In the rows, zero is written as 128.
Each named move below is a turn or a mirror, shown by a few rows before and after it. Which moves, in which order, take the first row of each later pair to the second? The first pair is answered.
move A:
[128 162 146 157 115 106 125 148 152 145  91 127 107 155 128 141 147] -> [ 99 138 158 129  89  88 131 137 136 157 117 108 100 132 138 114 113]
[ 77 128 117 125 118 108 101 168 111  81 155 101 161 137  81 138 103] -> [ 96 143 108 142 134 118  98 176 120  74 140 114 164 151  77 151 121]
[115  99 123  87 123 114 141 141 144 121 176 153 129  71 127 133 128] -> [150 126 112 121 153 129 133 153 165 107 146 175 136  97 119 162 163]
[166 163 112 169 166 133 114 119 127 153 111 134 135 167 129 129 149] -> [114 121 134 121 121 108 123  96 100 169 157 104 120 127 142  81  96]
move X:
[153 120 120 145 133 113 119 105 109 112 152 108 123 149 115  94 102] -> [160 133 128 135 143 123 150  91 116 165 135 111 136 133 139 103 134]
[159 108 158 126 170 150 129  74 111 106 140 117 128 116 110 119  97] -> [163 112 164 123 173 154 141  69 114 126 134 119 134 111 118 126 108]
[146 150 101 153 138 114 117 148 149 166 106 143 137 145 123 133 177] -> [138 140  95 161 131 101  85 161 142 113 124 138 129 157 101 122 143]
move D:
[124  93 125 155 144 153 124 123 109  76 178 126 138 124  82 133  72] -> [ 89 111 105 159 107 122 117 137 103 134 190 112 130 134 101 104  68]
[116 130 127 131 114 110  98 151 111 111 151 118 124 130 113 100 103] -> [128 124 136 132 132 127 105 149 114  82 145 125 127 125 105 114 106]
[163 105 133 110 167 159 152  98 122 127 143 127 120 104 163 156 141] -> [113 123 102 112 112 118 140 136 124 186 150 120 114 112 181 128 150]
move W:
[131 112 120 131 111 103 127 101  96 125 163 102 125 144 143 105 106] -> [156 120 129 130 136 122 146  81  97 139 151 107 133 141 149 116 121]
[100 124 122 113 118 115 134 137 127 128 134 126 117 111 136 123 121] -> [119 127 132 112 141 134 150 116 130 139 122 131 126 105 142 135 132]
[134 118 126  90 143  87 112  97 112 126 168 112 108 128 111  70  79] -> [176 141 128 103 180 113 140  71 121 172 142 124 121 134 128  85 112]
[136 162 102 129 115 129 137 126 128 171 109 128 138 134 133 127 147] -> [105 127 113 101  87 116 122 136 115 107 139 116 125 110 112 115 106]
Now pairs of rows:
(2 to 3 moves a pair)
[ 93 148 133 117 113 115 129 115 115 198 135 117 139 124 160  96 134] -> [ 92 144 116 136 111 113  83 173 132  75 130 141 127 141 111 127 127]
W A W
[125 146 131  99 132 138 143  97 139 178 130 126 141 120 162 124 142] -> [150 144 122 129 157 149 102 114 140  77 130 135 127 150 116 138 117]
X A W
[194 131 121 154 181 155 165  85  90 190 134 114 142 163 165 111 130] -> [136 104  99 148 131 134 106 197 116  22 139 143 121 150 102 148 123]
W D
[110 103 168  74 124 149 197  76 130 185 145 109 138  68 156 128 133] -> [126 125 142 108 142 166 166 154 176  82  97 158 142  89 117 202 189]
W D
[120 128 137 133 122 113 105 109 113 120 156 121 118 145 112  89  69] -> [109 138 118 144 113 114  93 164 145  81 127 151 122 149 100 130 112]
D A
[123 156 148 115 110 128 151  91 119 150 130 125 132 113 160 117 127] -> [115 142 153 107 104 126 147  95 109 132 140 120 129 106 154 115 114]
W W
[121 143 111 107 125 116 134 165 141 108 113 127 140 103 117 134 113] -> [136 162  98 128 138 116 130 161 141 139 105 129 143 127 124 128 122]
D D A
[ 87 117 136 130 108 116  98 136 114 113 156 119  99 133  84  84  75] -> [125 152 139 135 146 151 161 120 144 212 101 143 131 124 130 126 160]
X A
[101 121  95 136  90 112 111 119 115 123 149 109 108 148 119 100  77] -> [153 148  88 171 136 140 108 114 129 109 117 128 117 176 112 131 105]
A D
[150 129 111 155 148 124 107 149 135 108 146 149 132 138  96 115 137] -> [144 119 115 143 140 123 108 152 134  94 151 149 128 124  93 115 133]
A D A
[100 157 121 156 148  88  88 150 122 174 128 149 128 215 134 140 179] -> [150 128 173 124 206 146 137  86 119 153 117 153 144 175 138 170 181]
W W
[182 126 130 167 159 118 102  95 113  71 110 116 104 168 113 120 100] -> [145  95 152 121 123 105 131  70  90 117 135  91 102 124 140  84  74]
X A X
[121  92 120 129 133  94 131  71  78 172 137 119 140 123 137  66  47] -> [174 146  83 188 182 132 119 132 135 116  63 177 155 166 110 152 138]
A D D
[153 114 145  85 126 105 132 119 119 153 139 132 124 127 132 134 145] -> [148 118 130 106 117  94 101 145 120 116 145 135 113 151 110 131 131]
A D X
[140 112 133 112 127 124 154  94 128 175 116  95 119 107 146 100 126] -> [100  99 115 112  92 107 121 155 144 100 122 109 107 102 115 113 121]
A D W
[120 153 103 154 117 125 124 145 135 114 136 134 120 132 123 133 140] -> [151 151 121 148 147 144 139 103 124 120 138 130 123 129 126 132 134]
D X
[106 125 122 119 132 128 143 127 144 141 125 164 113 102 131 163 141] -> [ 96 114 121 120 122 121 129 130 139 113 134 159 105 101 122 157 126]
W W X
[105 128 104 125 127 134 116 166 126 131 101 124 121 149 118 125 143] -> [105 100 125 100 134 146 131 152 120  99 108 120 121 122 115 133 127]
X W
[135 136 129 120 143 140 139 101  94 195 151 119 134 174 134 123 106] -> [135 111 151 100 144 147 146  88  88 165 160 114 134 156 127 126  89]
W W
[160 124 141 129 165 163 133 123 148  86  96 145 133 123 108 165 165] -> [105 127 106 142 103 109  84 172 137  75 125 129 113 148  91 123 128]
D X D
[106 110 109 117  69  76 120 140 133 159 130 148 136  98 134 142 141] -> [160 108 128 121 128 122 142 117 144 126 107 164 150  91 127 184 166]
W A
[ 98 129  89 118  92 105 121 171 147 158 122 120 114 131 116 127 172] -> [ 93  98 115  91  94 108 132 128 122 158 153  98 111 109 120 101 129]
D A D
[112 119 122 129 109 119 141 173 139 124 130 142 135  90 142 167 167] -> [155 100 153 121 155 147 157 100 112 125 144 124 136  85 142 153 127]
A D
[ 90 116 151 106 103 109 137 108 112 165 155  97 125 112 144  97 120] -> [ 97 130 142 117 105 108 138 113 117 186 147 100 126 123 149 101 131]
W W
[ 86 110 102 120  72  98 109 151 137 146 155 117 135 106 120 126 126] -> [102  93 119 109  90 120 117 150 147  92 146 129 139  89 108 158 132]
X A W
[128 148 128 141 139 125 142 111 125 180 118 129 134 146 145 115 138] -> [ 97 117 145 103 114 117 152 117 121 154 141 120 130 111 142 110 120]
W X W
[118 115 128 120 109 114 140 124 138 147 138 121 131 107 148 125 128] -> [143 116 137 126 133 133 147 106 137 140 138 124 135 110 148 135 131]
X W
[139 136 116 154 130 122 107 147 161 101 119 127 118 132  82 115 124] -> [130 134 134 124 126 128 153 121 160 179 116 118 132  97 122 112 144]
A X
[119 105 157 100 123 145 152 134 132  83 133 126 133  93 125 149 124] -> [149 155 130 147 143 140 154 114 129 180 115 125 139 143 153 129 148]
D W A
[114 147  98 154  87  78  97 142 125 136 145 118  85 150 121  73  97] -> [161 175  90 187 131 106 101 142 147 137 109 141  99 175 121 112 143]
W A W
[132 123 139 124 139 128 154 133 136 154 121 133 146 111 148 138 151] -> [133 119 125 143 138 122 112 155 135  89 128 137 134 137 114 138 128]
A X A
[156 149 117 164 144 137  99 119 123 116 130 124 130 182 106 127 135] -> [145 151 114 167 134 134  97 135 131 109 129 130 132 179 103 132 142]
D D
[127 129 105 144 106 107 160 132 142 148 116 114 149 120 132 103 131] -> [133 109 113 141 112 111 144 127 132  92 129 112 142 122 113 100 102]
W W X
[126 130 136 118 134 143 129 131 112 104 151 116 125 141 116 131  98] -> [140 145 136 123 150 156 149 128 125 137 130 130 134 140 130 147 132]
A X
[121 132 119 147 122 111 114 128 110 148 138 115 120 142 125  94 115] -> [133 111 134 133 135 128 114 121 110  98 138 118 119 125 110 112 102]
A W
[101 133 122 121  97  96 128 159 138 162 132 113 117 111 145 116 134] -> [ 96 119 133 112  94  96 129 152 132 137 139 109 114 100 138 118 120]
W W W
[119 116 146 133 142 111 104 109 132 143 132 128 133 118 137  96 107] -> [113 119 133 145 133 104  86 134 141 119 128 135 132 127 125 104 112]
X A W
[129 129 145 104  89 138 101 103 104  60 136 128 101 134 111 125 101] -> [170 156 136 139 126 154  97  90 108  78 117 136 106 168 111 135 120]
W X
[161 144  99 165 159 122 118  99 139 122  86 121 176 153  97 128 128] -> [158 124 116 151 157 124 117  79 125  94 102 109 172 139  87 116 101]
W D W
[107 117 134 106  81  88 119 181 126  86 149 160 110 112 119  98 105] -> [140 168 117 141 110  97 141 164 138 191 117 168 126 143 155  99 154]
W A W
[121 152 117 156 114 109 108 138 103 172 143 113 129 171 130 102  93] -> [153 139 146 132 153 163 148 144 139 107 102 152 152 131 123 181 150]
D W X
[ 70 123 116 115  71  99 109 149 126 123 147 115 119 116 116 111 124] -> [108 163 106 144 106 119 128 136 139 190 115 128 133 143 135 126 174]
W W
[149 122 128 141 144 140 118 124 119  73 133 133 123 145 104 138 110] -> [136 119 141 115 131 128 147  86 105 153 148 110 126 126 137 103 102]
A W A
[129 124 126 128 136 130 116 161 141  60 135 143 129 136 102 155 126] -> [123 126 148  96 136 138 176 121 138 169 130 133 147 101 152 142 148]
A X D
[143 150 113 140 145 137 119 109 109 128 136 123 125 135 126 142 109] -> [138 149 111 139 142 136 118 128 119 105 129 132 127 128 120 157 122]
D D
[103 116 135 135 159 112 113  99  81 131 158 120 105 148 131  92  80] -> [131 124 138 143 184 125 123  83  82 146 145 126 111 152 136 102  92]
W X
[121 138 164 122  98 116 126 148 148 115 134 103  92 134 127  99 113] -> [133 133 172 117 112 133 139 151 161  91 117 115  98 122 122 125 134]
X D X
[157 101 127 125 124 126 116 133 132  52 136 119 114 167 111 141 113] -> [124 123 108 115  92 114 140 174 161 120 109 138 126 152 141 159 176]
D X D
[114 121 133 110 124 114 150 117 126 170 124 122 139 121 160 118 139] -> [ 94 116 125 109 109 111 140 152 142 131 118 133 137 115 147 138 153]
D W A
[121 152 106 141 114 143 129  94 122 189  95 128 127 101 113 125 148] -> [109 122 124 124 103 137 115  80 101 140 130 113 115  89  95 103  98]
W D D
[157 151 109 192 139 134  91 119 106 123 131 129 104 175  95 113  96] -> [158 149 109 189 145 142  91 132 114  97 126 138 106 168  85 129 108]
D D
[109 135 142  97 125 129 148  82 125 173 169 112 129 140 162 100 117] -> [104 131 141  91 119 124 145  84 126 161 174 110 127 138 160  97 109]
W W
[ 91 127 120 126  97  98 114 160 118 141 139 109 113 135 130 113 103] -> [165 141 132 158 166 144 119 124 120 113 113 126 125 160 116 145 117]
A D
[105 103 154 101 125 121 153 101 121 144 148 107 133  95 138 117 112] -> [116 110 154 108 136 129 160  90 122 158 139 112 138 101 145 123 123]
W W W
[126 131 137  95 110 126 150 125 140 112 128 125 131  98 138 136 138] -> [119 130 130 102 102 113 133 124 128 109 141 113 121 111 131 113 111]
D X D
[ 78 128 156 110  67 168 110 160 139 132 154 123 154 132 137 104 118] -> [114 157 142 133  97 188 118 166 158 147 122 144 166 153 137 137 161]
X A
[114 171 109 146 113 116 121 168 148 154  95 138 134 121 142 146 180] -> [ 83 142 116 131  80  92  95 173 127 109 136 120 118 115 123 116 123]
X A
[131 142 118 154 138 130 139 168 147 144 104 141 130 132 119 146 173] -> [158 125 133 164 161 134 117 130 116  94 131 123 117 148  94 122 114]
D X
[119 116 149  82 149 153 151 135 138 119 123 120 128  77 122 171 119] -> [ 89 142 118  98 115 117 139 154 135 193 130 111 122  98 143 139 124]
W A
[143 131 118 148 139 134 118 138 135 103 127 130 126 139 106 145 136] -> [110 128 122 124 110 118 137 132 129 166 137 117 128 116 132 121 140]
A X W
[127 132 107 147 114 116 100 156 106 121 148 115  98 170 110 122  72] -> [117 125 115 138 110 112 106 150 101 131 157 109  97 158 117 113  67]
X A X
[129 109 140 114 132 132 120 121 126  88 131 122 125 110 121 138  99] -> [106 125 132 106 102 115 139 131 132 153 127 120 130 102 147 125 123]
X D W
[139 151 120 137 130 141 138 119 103 162 114 129 135 138 151 118 133] -> [123 152 112 140 116 130 125 133 103 161 120 127 129 144 144 111 129]
W W W
[146 135 113 157 142 155 106 133 127  88 113 124 116 172 115 146 123] -> [110 126 132 102 110 150 162 121 131 174 114 121 128 117 162 139 150]
A D X
[150 113 149 148 164 143 140  88 129 185 110 134 159 110 147 123 147] -> [132 122 111 185 140 105  71 135 120 126 129 126 134 155 110  97 106]
X W W
[127 172 151 144 138 102 168 142 147 198 105 137 135 113 152 147 174] -> [ 76 137 161 110  93  79 160 166 141 165 131 123 123  81 147 132 147]
W X
[127 131 114 129  92 111 115 133 113 140 145 113 133 129 132 100  94] -> [155 116 138 116 120 137 137 100 110 121 140 114 139 116 130 115  88]
W X
[ 92 128 130 132 103 106  91 142 135 101 151 132 129 110 115 106 103] -> [161 155 138 159 168 144 119  98 141 140 119 143 146 129 129 128 141]
D W
[ 93 115 152  73  97 123 181 107 121 214 132 114 146  83 179 113 138] -> [ 92 160 103 127  84  95 140 148 126 238 118 123 137 141 175 100 153]
D D W
[107 109 126 129 112 106  89 120 106 141 142 109 128 119 121  92  89] -> [125 135 113 149 130 113  96 118 115 187 124 115 134 137 135 100 118]
W W
[142 107 140 102 140 150 155 116 138 106 115 140 139  95 136 155 151] -> [140 143 111 132 133 135 141 133 144 168 102 142 139 131 149 143 171]
D A D
[120 126 121 120 107 124 127 140 126 101 133 128 127 116 125 139 130] -> [128 123 131 108 116 134 145 115 122 124 134 122 132 105 137 137 132]
W A
[ 91 119 137 121 109 114 134 122  90 133 148 121 144 146 142 122 115] -> [130 141 128 150 145 131 129 119  99 133 124 135 149 173 138 142 140]
A D
[111 116 105 152 129 121 113 192 156  66  92 120 123 142 119 155 137] -> [154 103 130 150 171 148 123 140 141  52  96 114 127 140 112 155 114]
D D D
[132 121 122 126  98  88 136 126 105 146 130 118 113 110 111 120  97] -> [175 133 130 137 140 120 152 110 117 145 104 133 127 114 112 149 125]
W A
[129 147 108 128 116 139 112 159 138  57 120 136 131 145  96 167 136] -> [124 113 141  96 113 136 128  97 100  83 160 100 121 120 107 122  79]
A D
[131  87 166 100 117 159 137  98 117  70 159 136 109  90 110 117  84] -> [ 81 115 118 118  68 121 107 176 139  74 150 148 103 107 105 117 114]
W D W
[ 98 152 117 128 106  96 111 137 133 184 132 129 135 141 144  81 133] -> [135 138 142 119 153 146 130 144 161  90 100 162 150 116 117 154 166]
D X
[144  98 167 114 146 157  93 168 153  81 109 146 137 115 137 187 138] -> [114 105 147 124 117 133  69 195 153  81 117 142 127 127 132 173 131]
W W
[127 106 128 118 131 131 123 124 100  62 153 108 137 145  87 106  76] -> [179 137 134 130 180 169 166 103 123 111 108 130 161 149 110 150 139]
D D W
[173 132 110 122 173 139 101  99 108 100 141 143 161 164 106 125 114] -> [152 136  96 127 150 127  84 138 116  84 140 151 157 169  98 129 119]
X W D
[162 138 130 180 188 130 109 104 118 114 128 133 119 177 106 127 103] -> [118 120 129 161 143  99  95 117 103 107 158 116 107 166 104  99  68]
W A
[121 151  98 135 130 120 135 122 155 121 130 137 138 170 156 136 160] -> [131 129 124 109 138 141 161  96 150 111 134 134 143 144 162 147 158]
X W X
[120 141 122 132 102 101 105 109 109 177 139 103 119 145 139  93  95] -> [138 114 139 126 121 126  90 112 111  75 139 113 116 138 105 120  78]
A X W
[113 133 125 127 116 110 143 116 135 194 110 132 115 115 142 112 136] -> [156 136 121 165 155 125 103 111 126 112 106 135 106 155 102 120 109]
X A D
[130 137 134 140 120 135 113 136 135 157 130 111 143 143 158 127 154] -> [136 125 138 146 126 135  90 127 126 111 145 102 131 152 136 120 122]
D D X
[109 134 125 135 117 137 127 176 162 108 110 155 139 115 121 170 165] -> [108 118 149 104 119 146 164 135 149 156 118 142 146  86 146 158 160]
A X W
[129 150 107 148 116 142 126 150 152 168 109 111 123 140 128 136 124] -> [107 124 115 129  98 133 114 157 144 115 129 102 116 126 108 129  95]
D W A
